In the rows, zero is written as 128.
D: 4 groups of rows, each row roughly a mix of its group's hidden directions; one row fits no group:
D (145 x 11):
[[134 146 121 162 137  92 150 118 176 133 122]
 [142 132 134 156 138  95 146 149 179 136 113]
 [ 69 124 144 132 111  98 144 130 143 145 118]
 [109 157 124 154 157 133 104  99 144 111 162]
 [122 133 142  96  94 135 131 142 142 149  77]
 [104 120 148 119  91  88 147 136 150 120  99]
 [ 86 112 121 163 131 112  93 134 160 127 125]
 [122  92 117 112 102 151 109 143 130 146  83]
 [172 117 126 119  76 115 120 122 136 117 105]
 [ 80 125 145 110 131 138 136 134 119 154 173]
 [ 85 144 152 104 146 142 132 128 126 126 174]
 [ 95 151 128 119 113 148 101 122 104 149 170]
 [170 136  93 170 126 105 109 131 132 140 130]
 [147 127  98 174 161 131 123 110 136 140 100]
 [124 146 150 103 141 138 151 125 172  92 150]
 [142 122 117 114 108 165  94 101  97 156 122]
 [140 105 131 105 115 158  98 139  92 164 126]
 [135 156 158 154  97 103 136 107 158 124 108]
 [ 93  96 124 157 125 135 106 132 116 138 173]
 [138 116  92 186 123 111 103 127 128 136 129]
 [117 119 154  68 126 137 135 153 113 110 134]
 [153 138 119  97 156 160 115 124 114  88 145]
 [130 122 152  92 132 157  93 146  92 132 146]
 [103 153 136 112 134 151 109 130 117 121 185]
 [141 166 123 124 125 109 135 116 168 166 103]
 [130 111 135 102 118 177 101 140  91 134 134]
 [141 176 145  78 131 141 137 136 130 119 115]
 [105  89 133 145 146 134 108 137 122 179 125]
 [ 91 157 128 147 134  79 131 103 141 128 138]
 [120  84  87 158 127 130 109 139 128 154 115]
 [ 86 100 131 167 109 103 138 135 101 126 127]
 [107 152 137 163 110 128 161 114 141  86 122]
 [117 155 120 165 132  92 136  95 161 126 130]
 [ 94 122 149 131 106 118 118 145  89 169 129]
 [129 134 140  89 132  72 148 147 135 113 130]
 [101 140 125 173 116  99 110  88 131 132 131]
 [133 123 147 100 136 167 113 138  87 120 160]
 [140 166 131  85 112 135 135 133 133 164 102]
 [108 120 125 171 153 108 137 130 137  90 157]
 [156 158 122 138 146 127 102 103 117  99  90]
 [ 94  82 126 161 122 128 125 123 124 124 165]
 [144 125 140 104 100 110 150 148 140 105  80]
 [120 163 161 160 123 118 151 107 164 124 121]
 [129 116 133 113 111 147 116 124 119 145 194]
 [149 145 150 114 143 173 140 129 110 123 170]
 [114 151 129  74 109 145 139 135 104 148 107]
 [114 131 105 171 142 120  92 133 108 126 163]
 [140 174 147 152 112 146 116  94 154 120 121]
 [ 75 120 137 142 142 132 141 132 118 104 169]
 [ 91 115 122 163 141 121 136 148 138 156 167]
 [129 162 156 101 133 163 143 131 104 131 162]
 [157 165 132  98 116 106 102 107 139 146 104]
 [128 117 122  70 131 131 129 146 132 134  83]
 [137 106 109 178 163 111 132 131 151 116 142]
 [131 115 131  79 111 149 114 154  91 122 144]
 [180 109 108 141 125 149 119 128  88 118 123]
 [160 145 134 136 144 169 138 107 134 100 162]
 [127  91 101 167 135 114 128 152 108 159 125]
 [128  83 114 123 134 161 100 127  91 126 147]
 [147 154 105 153 129 143  81 101 107 128 138]
 [122 164 150 122 160 141 150 110 108 125 168]
 [114 104 123 123 115 147  95 113  75 143 143]
 [128 151 128 165 109 108 138 110 155 159  95]
 [168 110 143 107 114 109 145 142 141  89 105]
 [177 174 129 116 147 113 145 123 118 113 135]
 [159 130 116 133 129 127 144 125 143 127  63]
 [171  90  84 132 130 132 111 130 127 112 118]
 [115  83 121 129 102 158  97 134 118 157 118]
 [132 136 159  74 138 127 137 125  98 110 151]
 [138 146 147 111 133 113 122 141 179 168 141]
 [ 93 116 160  96 148 110 158 146 119 128 149]
 [177 129 101 158 141 134 127 119 151 115  98]
 [131 123 134  85 147 155 134 147 107  89 149]
 [157 126 127 152 151 117 147 140 178 100 129]
 [114 168 129  98 118 121 102 115 104 168 129]
 [ 74 128 147 128 145 135 128 144 133 137 171]
 [ 98  74 137 154 130 136 113 126 131 113 156]
 [139 139 120 132 127  93 124 133 176 151  90]
 [ 95  85 136 152 138 138 141 151 154 146 149]
 [107 118 114 182 153  95 129 119 125 116 145]
 [141 126 134 136 137 103 172 119 165  95 109]
 [101 137 143 140 152 105 172 125 139 112 163]
 [170 101 110 130 113 174 136 132 133 120 103]
 [148 126 107 115 123 114 144 143 170 135  79]
 [171 139 126 122 126  93 141 100 142 141  91]
 [131 161 155  81 130 139 145 131 124 133 164]
 [166 128 125 123 100 114  93 122  91 112 104]
 [140 116 112 159 123  94 126 128 163 162  99]
 [130 133 118 127  99 116 128 137 158 152  71]
 [119 149 169 107 158 124 155 109 116 113 157]
 [132 141 152  78 114 132 127 124 151 164 104]
 [159 118 132 153 150 144 145 129 123 161 173]
 [122 129 131 152 157 107 127 138 152  79 158]
 [115  78 116 178 127 121 114 119 142 131 121]
 [ 87  94 145 116 110 152 134 158 130 150 112]
 [165 113 105 155 131 121 147 136 160 121  89]
 [ 98 130 149  94 132 143 182 133 122 139 119]
 [116 141 138 101 127 157 108 125  96 140 177]
 [138 120 127 105  94 139 125 117  99 172  95]
 [111  85 113 169 131 144 107 137 119  98 135]
 [130 139 149  74 118 160 157 133 145 129 138]
 [140 123  96 171 120 120 145  89 140 156 125]
 [121  92 124 124 108 174 100 144 117 109 107]
 [138 116 136  99 129 172 143 136  92 104 104]
 [117 110 135 126 119 167 123 122  81  97 151]
 [143 115 101 159 121 104 105 118 135 162  92]
 [120 128 119 167 110  88 137 136 165 145 106]
 [175 102 105 140 128 131 137 137 119 144  85]
 [163 146 110 133 125 144 102 101 104 139  88]
 [168 144 119 113 115 111 148 109 131 131  79]
 [136  88 114 140 117 164 117 131  89 101 120]
 [123 145 155  71 114 148 154 130 134 129 109]
 [116 104 131 165 157 110 140 123 114 138 175]
 [156 117 111 168 147 102 123 140 143  89 115]
 [149 138 148  78 145 167 141 124 122 120 146]
 [151 153 107 165  97 157 105 115 132 143 114]
 [133 175 152 122 120 156 138 103 101 150 142]
 [ 87 164 137 113 128  85 137 129 144 114 115]
 [ 98 149 146  88 127 159 111 148 118 155 139]
 [130 125 116 163 146  84 139 122 170 112 118]
 [140 166 164 123 116 116 138 111 108 112 169]
 [ 85 131 128 163 149 108 139 136 144 107 161]
 [147 146 140 101  97 171 108 119  96 134 125]
 [152 146 120 123 142 160  92 111  94 127 159]
 [146  93  95 162 103 144 113 147 140 131 107]
 [133 164 122 143 141  97 146 111 178 130 123]
 [129 141 136  67 110 140 131 152 121 137 102]
 [136 140 126  69 116 132 130 149 130 135  89]
 [131 120 147  92 125 179 114 144 109 102 132]
 [105 143 146 120 186 127 147 121 126 115  99]
 [149 108 124 181 120 112 116 125 155 156 112]
 [147  81 111  96 136 147 129 162 110 125 120]
 [121  89 126 131 162 147 117 121 102 107 167]
 [154 177 130 100 135 128 154 125 115  99 112]
 [146 139 116 173 146 121 125  91 160 116 110]
 [113  79  91 125 142 143 114 144 115 153 113]
 [140 116 115 163 125 181  98 111 129 113 129]
 [ 96 155 157  96 135 130 142 145 101 113 156]
 [124 131 142 100 164  85 152 125 114 115 157]
 [133 181 161 130 137 119 153 107 131 116 151]
 [ 83 139 139 122 145 148 131 108 130 161 165]
 [135 119  90 180 144 123 116 113 118 143 151]
 [109 155 131 151 151  86 128 103 150 124 156]
 [151 126  97 115 104 158  99 129 120 146  90]
 [122  80 118 157 134  89 127 157 137 134 116]]

the three rows of each list that fit no group, in list order (the others fit one group, some only roughly):
  * k408: [105 109 124 158 150 101 158 134 160 133  99]
  * k13: [133 132 101 179 123 105 114 113 145 129  92]
  * k506: [ 97 142 177 114 136 133 158 139 134 111 155]
  * k165: [128 152 174 113 119  89 155 117 143 121 113]
  * k825: [122 117 163  88 121 150 125 135  99 102 155]
  * k726: [131 118 136  80 130 145 116 148 102 141 169]
  * k591: [120 144 118 136 152 154 100 126 104 132 180]
  * k144: [156 181 129 110 135 104 139  98 121 141 121]
  * k555: [159 148 111 156 121 111 139 101 158  95 112]
  * k790: [172 130  90 105 117 137 102 133 142 136 100]
  * k425: [ 91 116 144 157 133  92 114 106 143 118 159]
	k726, k555, k790
  * k822: [153  93 153  97 126 131 113 170 144 119 137]
  * k918: [ 98 151 142 129 151  92 153 116 148 159 143]
  * k751: [ 71 156 142 122 139 134 113 114 116 141 157]
  * k381: [164 107 120 132  99 120 126 148 148 124  79]
  * k232: [156 174 121 146 133 144 118 106 123 100 160]
  * k191: [147  95  93 155 140  94 151 134 137 119 107]
  * k554: [115  93 119 166 127  99 125 125 147 154 162]
  * k727: [109 143 147 136  97 135 135 140 140  83  89]
  * k181: [ 83 109 150 119 131 120 165 125 128 142 165]
  * k957: [149 133 160  75 131 139 131 128 113  97 145]
	k822, k381, k191
  * k106: [105 103 101 169 135 126  89 114 150 135 136]
  * k799: [105 102 118 111 148 186 122 144 116 131 134]
  * k429: [127 120 102 124 100 133 116 139 132 168  79]
  * k43: [121  89 106 174 121 115 111 132 143 157 140]
  * k646: [139 152 136 105  92 113 130 123 110 173 101]
  * k338: [131 160 143 168 131  90 149 102 149 131 128]
  * k443: [124 129 118  76 106 153 117 127 113 112  91]
  * k682: [119 109 134 129 135 173  86 124 106 132 161]
  * k603: [116 145 132 126 128 102 161 117 160 112  81]
  * k558: [ 82 165 143 131 122 116 151 111 106 128 154]
  * k442: [164 169 122 126 135 143 104 107 129  90 117]
  * k703: [102 127 113 169 143 120 116 135 141 123 179]
  * k587: [102 174 132 124 141  99 168 112 122 129 143]
  * k977: [138 173 127 144 136 112 143  80 108 114 136]
	k106, k682, k977
  * k748: [141 105 147 119 129 167 128 162  99  94 138]
  * k208: [165 116 123 145 105  99 117 133 164 144  97]
  * k530: [177 134 131 132 119  88 151 120 140 115  98]
  * k16: [153  89 105 164 127 122 122 123 126 107  92]
  * k550: [135 123 131 137 119 168  84 121  88 146 138]
  * k159: [165 140 131  84 101 141 106 122 127 115  99]
  * k808: [145 134 106 149 135 120 144 147 152 119  71]
  * k987: [118 101 101 151 112  93 125 142 142 161  99]
  * k386: [113  96 131 137 141 111 138 172 117 119 172]
  * k468: [120 141 106 112 103 164 115 158 125 164 102]
  * k124: [125 160 167  82 118 159 138 126 118 124 126]
  * k802: [108 159 128 147 141 112 155  98 111 132 170]
	k208, k530, k550
  * k614: [145 166 126 100 111 102 132 116 146 140  86]
  * k323: [127 184 149 123 128 107 148 103 153 142 130]
  * k539: [143 102 119 131 112 125  77 116 137 145  90]
  * k511: [144 158 142 145 163 127 138  87 138  98 143]
  * k688: [143 144 153 120 130 163 133 110  97  87 149]
  * k641: [119 115 145  73 105 112 134 156 122 134 104]
  * k75: [145 161 142 141 132 125 132 123 149  74 154]
  * k147: [180 142 125 115 136 144 129 109 134 108  87]
  * k828: [ 97 133 152 122 149 164 120 115 120 138 174]
  * k296: [167 175 149  96 148 120 120 124 122 135 138]
  * k281: [111 115 112 172 141 114 139 136 169 122 159]
	k323, k688, k828
  * k455: [179 123 102 146 125 140 125 106 114 114  94]
  * k668: [140 140 152  96 123 107 166 108 130 156 158]
  * k319: [115 138 141 170 121 100 146 132 175 113 123]
  * k967: [147 134 131  87 116 167 120 142 108 141  92]
  * k162: [114 122 142  87 145 149 135 147  94 118 165]
  * k584: [ 99 168 135 107  97 137 104 106 107 146 122]
  * k912: [138 148 163 109 116 153 124 107  86 127 156]
  * k25: [135 147 140 144 155 134 164 122 140  94 169]
  * k947: [107 131 136 148 109  99 166 125 160 122  94]
  * k473: [139 132 117 111 118 108 130 139 127 154  64]
	k455, k947, k473
  * k900: [ 95 116 106 185 133 101 122 119 132 123 122]
  * k529: [141 107 128 160 120 114 120 127 153  97  81]
  * k7: [166 129 131 103 123 151 102 132  84 119 151]
  * k237: [147 154 111 151 145  82 136 111 138 151 101]
  * k998: [102 140 173  97 131 111 164 144 130 120 140]
  * k637: [ 73 124 126 147 123 103 121 120 143 159 151]
  * k374: [104 172 148  99 137 137 147 118 110 112 158]
  * k246: [146 116 110 144 136  79 132 127 152 107  92]
  * k920: [154 123 137  80 133 170 122 151 108 132 132]
  * k975: [120 156 157  74 143 134 130 126 123 154 112]
  * k943: [103 147 148 113 137  83 149 134 154 122 159]
  * k881: [146 111 105 135 138 171  99  98 100 142 118]
  * k736: [163  90 120 132 113 113 157 152 158 119 113]
	k529, k246, k943
  * k390: [156 181 135  98 133 120 110 121 131 157 124]
  * k42: [131 117 126  68 143 126 128 162 134 106 110]
  * k365: [124 141 144 136 151 136 101 104 111 109 181]
  * k250: [117 111 118 150 140  70 113 136 150 151 118]
  * k537: [151 154 129 108 133 153 108 134  89 108 164]
  * k531: [152 123  99 147 114 131 106 122 161 123  81]
  * k776: [133 138 124 180 138 125 106 124 121 167 158]
  * k557: [ 88 113 145  86 131 133 142 157 128 110 152]
  * k273: [114 156 153 131 157 100 128 122 144 114 174]
  * k327: [179 119 101 124 126 152 108 114 100 127 105]
	k776, k557, k327
  * k945: [116 118 144 158 159  96 142 107 151  99 149]
  * k671: [108 116 135 100 103 149 115 144  81 118 154]
  * k841: [163 134 125 129 133 125 143 115 150 113  69]
  * k502: [153 158 156  91 105 149 147 117 148 135 111]
  * k291: [166 132 113 139  92 152 101 115 134 128  92]
  * k28: [ 87 125 120 157 134  95 140 132 128 156  93]
  * k546: [150 154 131  78 139 170 128 129 135 110 131]
  * k849: [ 87 123 145 140 135  99 141 115 162 133 165]
  * k202: [ 82 156 146 115 129 115 165 138 118 111 149]
  * k567: [129 172 146 114 113 161 120 118 131 139 171]
  * k738: [123 152 135 137 120 155 122  87  95 146 163]
  * k835: [134 116 104 125 112  99 116 131 157 147  77]
  * k118: [ 78 152 133 138 137 131 106 108 110 145 160]
	k671, k502, k567
